In the rows, zero is written as 128.
One turn moves every row onto another: examples first, then more rows asked:
ziru: [141 142 126 136 150 115 148 117  97 145  98 108 116 108 132]
telo: [124 112  86 114 106 145 103 136 132 118 101  93 136 151 123]
bifi: [129  86 125 130 122 126 159 129 124 162 105 136 121 141 135]
Fik: [109 135 109 109 107 122 113 167 133 110 117 152 158 120 160]
tutov: [164 130  82 144 138 127 166 139 128 152 142 133 134 125 133]
busez: [137  91 128 117 132 181 142 135 140  99 126 130 138 114 134]
suri: [126 159 133 112 128 111 104 168 130 130 132 149 130  95 141]
Vukag: [149 120  99 130 144 139 129 125 108 119 134 108 144  75 108]
ropu: [173 106  81 144 115 134 146 143 138 142 118 118 136 126 153]
Tuze: [125 112 118 126 134 178 161 143 147 122 129 162 135 126 121]
zipub: [149 136 114 105 130 128 132 173 121 146 159 132 145 128 110]
fubov: [125 115 109 134 124 129 101 122 151 127 106 108  89 124 103]
norun: [100 117 130 118 134 162 146 126 101 127  87 126 150 115 130]
gil: [121 121 133 104 111 143 129 154 173 159 133 129 117 138 110]
bol: [109 147 144 108 138 114 129 139 132 103 104 104 156 108 136]
bab: [143 130 101 146 137 140 132 122 138 109 102 115 126  66 110]
bude: [142 172  93 122 126 118 133 147 144 140 124  89 132 134 144]
zogat: [127 146 118 118 139 161  86 143 121 148 125 106 119 129 117]
Kupop: [152 100  86 150 143 143 142 122 141 150 145 131 116 118 152]
kuga: [135 140 100 132 140 141 158 133 117  95 115 123 146  83 100]
maz: [ 89 120  95 139 138 137 129 137 157 134 138 160 118 105 104]
mupum: [126 143  90 121 133 126 148 143 144  71 119 117 139 130 147]
gemal: [129 129 123 124 130  82 126 149 135 168 133 114 147 120 132]
Laku: [ 86 113 128 125 125 135 127 139 165 142 114 148 142 135 150]
vara: [138 114 124 119 130 193 129 152 138 138 119 148 142 104 123]
gigig: [ 79 140  96 117 111 139 121 136 152 112 104 109 144 104 102]
lubor: [117 119 114 125 109  87 117 152 154 121 119 162 119 109 138]

bol turns into gemal
Vukag turns into Kupop
mupum turns into zipub
And these:
zogat turns into fubov
ziru turns into bifi
Fik turns into suri
bude turns into gil
ropu turns into vara
tutov turns into Tuze

One turn moves every row onto another: examples first, then more rows asked:
sosur: [126 128  98  79 140 122 149 128 115 106 141 113 139 133 107 128  86 119
 110 110 124 180 172 137 166 141 113 125 118 117 120 135  80 161 110 136
 158 109]
pup: [128 130 128 112 147 150 103 134 119 134 133 122 138 136 152 134 142 142
 140 105  97 129 160 143 154 140 123 153 129  99 146 135 109 151 118 111
 117  72]
pim: [106 160 120 142 137 176 131 104 140 122 133 141 112 168  95 161  95 149
 123 137 126 147 125 147 169 131  89 123 149 132 133 109 127 142 124 121
 151 117]
zof: [110 139 128 134 115 133  77 123 108 140  97 134 131 167 118 141 109 161
 115 113  79 173 153 136 171 140 100 152 153 103 112 155  75 134  96  99
 151 109]
Gekev: [144 136 112 115 137 178  94 118  77 128 132 136 130 120  96 190 116 152
 124 103 128 168 134 118 157 179 123 154 117 153  91 125 106 143  99 141
 146 111]
Nesur: [134 104 110 145 141 131 105 142 124 127 155 140 132 104 118 176 144 142
 165 133  94 143 121 155 155 147 113 183 121 109 101 103 110 160 121 112
 132  94]
Gom: [121 145 120 173 155 128  82 133  91 131 137 142 123 166  89 154 113 152
  89 127 102 184 142 144 182 146 116 138 152 126 101 111 121 150 145  91
 159  97]
Zuzog: [148 144 138 119 144 136 141 148 127 131 127 140 122 140 112 108 158 155
 134  97 117 172 130  89 136  92 116 156 121 145  85 121 104 136  99 139
 160 109]
fabe: [127  89 108 136 128 139 109 116 138 152 125 125 133 174 100 151 129 152
 138 135  95 155 160 108 147 148 109 137 152  95  95 143 122 156 117 103
 161 128]
lemu: [119 131 113 125 149 158  85  85  85  70 175 129 131 129 102 122 135 179
 121 127 118 165 137 169 158 111 120 153 136 118  94 121  93 156 102 117
 141 123]
Dalut: [132 144 116 134 144 120 101  83 135 122 127 135 103 107 102 170 140 166
 137 130 100 128 147 138 127 133 122 161 145 130 113  96 129 111  88 149
 118 130]
neben: [137 155 119 121 147 172  84 132  95 150 158 133 123 130 115 218  88 141
 120 111 122 153 132 142 169 137 118 153 138 124 130 131 102 145 112 126
 157 108]
zas: [ 82 143 132 128 141 142 135  79 123 115 128 140 130 106 118  81 116 144
 116 140 108 146 122 120 144 119 122 161 135  86  85 122 113 143 125 121
 141 118]
Vep: [144 144 139 126 155  95 126 134 134 204 141 147 117 140 105 170 108 156
 123 134 120 163 140 112 152  90 120 148 127 129 106 120  91 149 113 133
 173 115]
Nalat: [135 148 156 119 156 156 120 137 107 103 105 168 135 108 104  83 133 142
 114 120 121 162 141 142 134 137 122 148 123 126 105 129  82 144 124 130
 140 110]
voko: [115 143 128  95 140 105 105 126 117 160 138 148 123 105 120 175 134 191
 147 117 132 141 144 117 149 124 122 175 132 105 126 115  79 114  90 123
 178 151]
noga: [160 162 104 118 149  49 108 122 103 132 141 100 135  95 112 156 133 159
 126 119 120 156 125 141 166 157 118 156 129 122 107 118  93 153 135 120
 156  99]
lanod: [118 147 110 109 157 114 146  86 165 130 112 144 121 114  77 141  99 156
 139 138 106 150 122 152 166 125 121 131 149 126 121 135 152 129 103 134
 137 114]
Munu: [129 151 106 120 137 115 114 136 115  98 170 137 131  79 123 155 120 152
 130 119  91 148 136 139 160 139 112 143 157 104  95  87 121 198  85 115
 152  86]
zur: [134 140  91 136 145 107 144 107 108 124 132 141 105 148  91 147 106 169
 142  99 147 162 139 129 163  91 141 161 136 131  73 122 128 113 102 157
 178 136]
fulap: [ 72 151 110 118 136 105 109  81  79  96 131 123 132 114  87 126 140 165
 133 103 112 168 125 161 185 113 122 150 142  92 113 117 108 154  95 138
 184 117]
Lupat: [148 157 131  89 140 127 133  77 130 145 135 155 148 103 122 150 126 183
 115 116 121 161 141 115 140 128 130 150 108 104 141 119 107 159  74 144
 173 118]
migem: [129 159 129 101 174  95 124 113  84 109 157 134 138 102  98 139 117 181
 107  99 135 173 124 147 190 105 135 151 160 124 105  88 101 177 121 146
 153 106]
bil: [120 129 110 130 163 109 102 140  98 166 101 135 144 144 111 118 110 153
 108 101 134 145 137 135 144  96 112 181 119 155 104 138  92 158 145 122
 155 130]
ziber: [ 99 147 148 150 162 118 109  82 109 152 137 123 133 107  96 155  89 147
  89 109 125 157 135 178 185 149 102 132 142 149  99 129 118 135 119 111
 158 120]
Meke: [139 119  75 142 134 121 129 100 114 131 150 139 107 126 103 136  72 145
 141 117 120 147 112 132 157 113 141 158 108 119  76 127 124 135  87 116
 194 130]
Kage: [111 145 112 113 148  99 138 131  85 108 139 136 137 120 107 125  94 128
  93 107  96 196 152 106 153 150 115 132 135  92  93 123  80 171 106 117
 164  87]

zas turns into Dalut
migem turns into Vep
And these:
Nesur turns into Nalat
fabe turns into lemu
noga turns into bil
Gekev turns into sosur
Zuzog turns into pim
fulap turns into voko
Kage turns into zur

